500 stands for zero in the data rows.
Some points, one per row:
tensor([513, 482, 451, 528, 526, 623, 538, 482, 499, 491, 564, 465, 316, 478,
        468, 401])
tensor([630, 420, 547, 608, 414, 391, 742, 509, 634, 454, 685, 536, 355, 487,
        490, 203])
tensor([519, 485, 602, 478, 508, 577, 556, 586, 557, 616, 549, 537, 478, 607,
        506, 497])
tensor([547, 548, 531, 478, 422, 540, 571, 374, 360, 484, 453, 517, 498, 469,
        541, 450])
tensor([453, 416, 557, 522, 543, 524, 482, 540, 504, 512, 555, 568, 320, 353,
        422, 366])
tensor([515, 378, 452, 522, 535, 726, 355, 518, 497, 521, 514, 474, 287, 342,
        500, 517])
tensor([474, 483, 440, 478, 639, 568, 366, 465, 408, 618, 517, 552, 625, 403,
        452, 584])
tensor([484, 470, 530, 558, 500, 380, 509, 597, 485, 396, 460, 545, 557, 438,
        524, 435])
tensor([493, 548, 435, 561, 497, 554, 495, 454, 395, 438, 496, 570, 444, 447,
        423, 583])
tensor([467, 473, 530, 303, 605, 552, 430, 594, 523, 694, 388, 431, 726, 789,
        576, 794])
tensor([403, 373, 612, 567, 500, 596, 710, 542, 500, 442, 567, 465, 168, 456,
        465, 254])
tensor([462, 549, 472, 649, 254, 353, 658, 505, 582, 235, 512, 391, 377, 771,
        277, 931])
tensor([485, 599, 501, 489, 498, 534, 595, 481, 472, 480, 497, 555, 452, 617,
        441, 566])
tensor([604, 402, 508, 504, 407, 434, 413, 574, 571, 397, 507, 426, 445, 457,
        522, 607])
tensor([488, 446, 466, 480, 562, 529, 480, 474, 455, 445, 506, 488, 430, 466,
        467, 580])
tensor([516, 555, 538, 523, 423, 519, 529, 554, 492, 583, 490, 477, 570, 491,
        615, 350])
tensor([565, 461, 516, 499, 466, 405, 412, 534, 530, 513, 511, 476, 590, 427,
        543, 484])
tensor([376, 507, 541, 526, 576, 670, 668, 450, 437, 582, 545, 546, 313, 510,
        486, 316])
tensor([489, 540, 519, 456, 562, 497, 534, 528, 559, 547, 518, 549, 548, 632,
        422, 587])
tensor([447, 607, 447, 466, 483, 571, 548, 396, 511, 531, 496, 439, 523, 701,
        458, 746])
tensor([533, 459, 510, 457, 538, 426, 486, 519, 531, 503, 538, 484, 534, 466,
        542, 452])
tensor([457, 487, 512, 500, 551, 539, 260, 589, 584, 631, 423, 457, 562, 388,
        643, 327])
tensor([597, 640, 550, 499, 381, 563, 728, 304, 436, 449, 460, 594, 497, 536,
        515, 300])
tensor([512, 415, 559, 546, 440, 437, 496, 503, 555, 501, 552, 439, 495, 408,
        527, 380])
tensor([516, 492, 480, 612, 440, 511, 257, 688, 584, 518, 492, 471, 462, 388,
        449, 486])
Here are 10 more points, each followed by its number:
tensor([441, 509, 460, 386, 577, 468, 439, 376, 297, 509, 397, 460, 652, 401,
        638, 514]) 0
tensor([413, 357, 567, 486, 622, 564, 415, 521, 424, 542, 425, 550, 547, 363,
        509, 475]) 1
tensor([504, 499, 509, 688, 330, 415, 730, 463, 501, 297, 563, 525, 294, 476,
        359, 340]) 2
tensor([532, 590, 265, 433, 523, 381, 300, 408, 564, 517, 521, 380, 716, 544,
        512, 774]) 3
tensor([381, 481, 637, 567, 521, 692, 271, 671, 714, 823, 441, 526, 602, 669,
        453, 635]) 4
tensor([610, 418, 501, 577, 393, 410, 529, 589, 571, 368, 557, 516, 393, 383,
        463, 373]) 5
tensor([479, 455, 512, 406, 557, 515, 405, 547, 555, 545, 540, 394, 462, 477,
        598, 555]) 6
tensor([713, 620, 485, 579, 244, 342, 668, 369, 442, 298, 553, 553, 571, 572,
        380, 670]) 7
tensor([601, 574, 589, 484, 336, 446, 634, 421, 520, 494, 528, 467, 542, 602,
        515, 475]) 8
tensor([546, 399, 518, 674, 409, 545, 551, 523, 447, 416, 541, 551, 395, 277,
        505, 286]) 9
Which three of these numbered points are nearest to each point below by angle, seen from the average point of the first points? Their numbers follow each, nearest first.
tensor([393, 585, 559, 538, 515, 501, 663, 531, 531, 413, 498, 566, 326, 582,
        426, 383]) > 2 5 9
tensor([476, 550, 504, 466, 503, 612, 541, 453, 379, 525, 488, 536, 359, 376,
        535, 286]) > 9 0 1
tensor([682, 448, 507, 584, 337, 378, 562, 606, 606, 328, 588, 544, 343, 386,
        463, 334]) > 5 2 9
tensor([382, 394, 505, 271, 710, 532, 381, 511, 538, 563, 399, 303, 496, 504,
        773, 409]) > 6 0 1
tensor([617, 602, 504, 511, 347, 381, 612, 460, 503, 341, 564, 507, 482, 568,
        405, 632]) > 7 8 2
tensor([635, 528, 446, 474, 447, 610, 281, 602, 543, 566, 439, 454, 487, 417,
        644, 437]) > 6 4 3
tensor([641, 512, 401, 488, 453, 435, 362, 575, 525, 430, 506, 536, 561, 467,
        478, 677]) > 3 7 6
tensor([522, 486, 633, 486, 524, 577, 535, 637, 609, 664, 554, 536, 489, 620,
        538, 411]) > 4 6 8
tensor([722, 406, 368, 939, 96, 181, 476, 527, 556, 50, 547, 466, 417, 123,
        338, 270]) > 5 9 2
tensor([447, 429, 535, 524, 553, 521, 505, 512, 488, 498, 560, 559, 318, 360,
        391, 376]) > 9 5 2
tensor([399, 413, 526, 516, 648, 609, 368, 558, 421, 521, 444, 611, 429, 300,
        469, 407]) > 1 9 0
tensor([468, 511, 456, 572, 450, 512, 380, 470, 480, 483, 443, 466, 593, 458,
        550, 629]) > 3 0 6
tensor([483, 505, 581, 482, 522, 581, 537, 574, 547, 603, 517, 548, 470, 601,
        487, 497]) > 4 6 8
tensor([640, 722, 447, 501, 474, 533, 549, 542, 577, 595, 520, 633, 574, 614,
        520, 322]) > 8 7 4
tensor([630, 536, 452, 501, 427, 602, 269, 599, 537, 528, 439, 432, 485, 407,
        648, 444]) > 6 3 4
tensor([622, 623, 563, 465, 500, 614, 493, 694, 580, 735, 527, 646, 561, 608,
        554, 365]) > 4 8 6
tensor([393, 566, 554, 527, 524, 506, 662, 505, 509, 411, 495, 552, 341, 583,
        430, 428]) > 2 8 7
tensor([596, 574, 403, 444, 537, 609, 360, 530, 539, 568, 556, 507, 397, 434,
        556, 419]) > 6 3 4
tensor([499, 482, 609, 433, 479, 481, 513, 616, 561, 595, 443, 513, 615, 689,
        500, 628]) > 4 3 8
tensor([461, 513, 445, 409, 565, 462, 435, 399, 339, 495, 392, 471, 663, 422,
        606, 526]) > 0 3 1
tensor([540, 413, 612, 567, 439, 539, 634, 444, 431, 490, 498, 546, 548, 466,
        510, 425]) > 9 8 2
tensor([619, 584, 400, 460, 518, 585, 350, 573, 563, 565, 549, 504, 410, 420,
        566, 390]) > 6 5 3
tensor([473, 409, 444, 530, 500, 430, 451, 319, 458, 481, 397, 394, 733, 409,
        649, 445]) > 0 3 1
tensor([397, 438, 510, 528, 588, 551, 451, 496, 413, 454, 446, 582, 415, 350,
        444, 451]) > 1 9 0
tensor([446, 358, 703, 447, 490, 492, 469, 658, 612, 537, 546, 418, 377, 582,
        563, 667]) > 6 4 1
tensor([551, 369, 499, 466, 567, 490, 367, 501, 455, 444, 499, 409, 437, 240,
        664, 278]) > 9 1 0
tensor([684, 707, 560, 455, 482, 647, 491, 759, 595, 807, 527, 719, 604, 647,
        573, 305]) > 4 8 6
tensor([477, 502, 520, 670, 370, 417, 724, 451, 492, 326, 549, 537, 312, 485,
        358, 343]) > 2 5 9
tensor([241, 361, 460, 383, 818, 731, 316, 518, 428, 724, 394, 456, 532, 417,
        575, 471]) > 1 6 0
tensor([482, 532, 489, 508, 446, 419, 505, 430, 552, 513, 504, 465, 578, 551,
        487, 546]) > 3 8 7
tensor([322, 628, 405, 478, 538, 408, 551, 381, 519, 393, 515, 376, 451, 617,
        459, 637]) > 3 7 0
tensor([395, 348, 508, 611, 544, 653, 558, 562, 387, 441, 464, 557, 357, 369,
        396, 498]) > 9 1 2
tensor([557, 519, 464, 516, 493, 623, 350, 624, 560, 618, 514, 494, 486, 507,
        539, 546]) > 4 6 3
tensor([482, 500, 429, 462, 712, 567, 279, 579, 552, 678, 543, 573, 527, 361,
        487, 323]) > 1 6 4
tensor([418, 387, 531, 568, 533, 616, 583, 552, 418, 473, 484, 548, 378, 428,
        446, 463]) > 9 1 2
tensor([417, 472, 472, 522, 530, 511, 484, 458, 460, 401, 489, 465, 342, 396,
        456, 421]) > 9 2 5
tensor([455, 447, 521, 498, 554, 525, 486, 512, 498, 507, 549, 528, 373, 417,
        430, 436]) > 9 1 5
tensor([415, 583, 535, 526, 518, 495, 621, 507, 521, 433, 494, 557, 383, 577,
        441, 435]) > 2 8 7
tensor([517, 519, 417, 465, 645, 533, 348, 515, 534, 634, 553, 559, 539, 399,
        491, 356]) > 1 6 0
tensor([514, 558, 491, 448, 364, 555, 441, 575, 571, 455, 378, 356, 455, 585,
        734, 594]) > 6 3 8
tensor([348, 616, 580, 526, 528, 522, 747, 495, 513, 414, 490, 588, 304, 647,
        415, 409]) > 2 8 7
tensor([493, 547, 460, 499, 490, 483, 578, 418, 524, 464, 575, 473, 411, 508,
        450, 442]) > 2 7 8
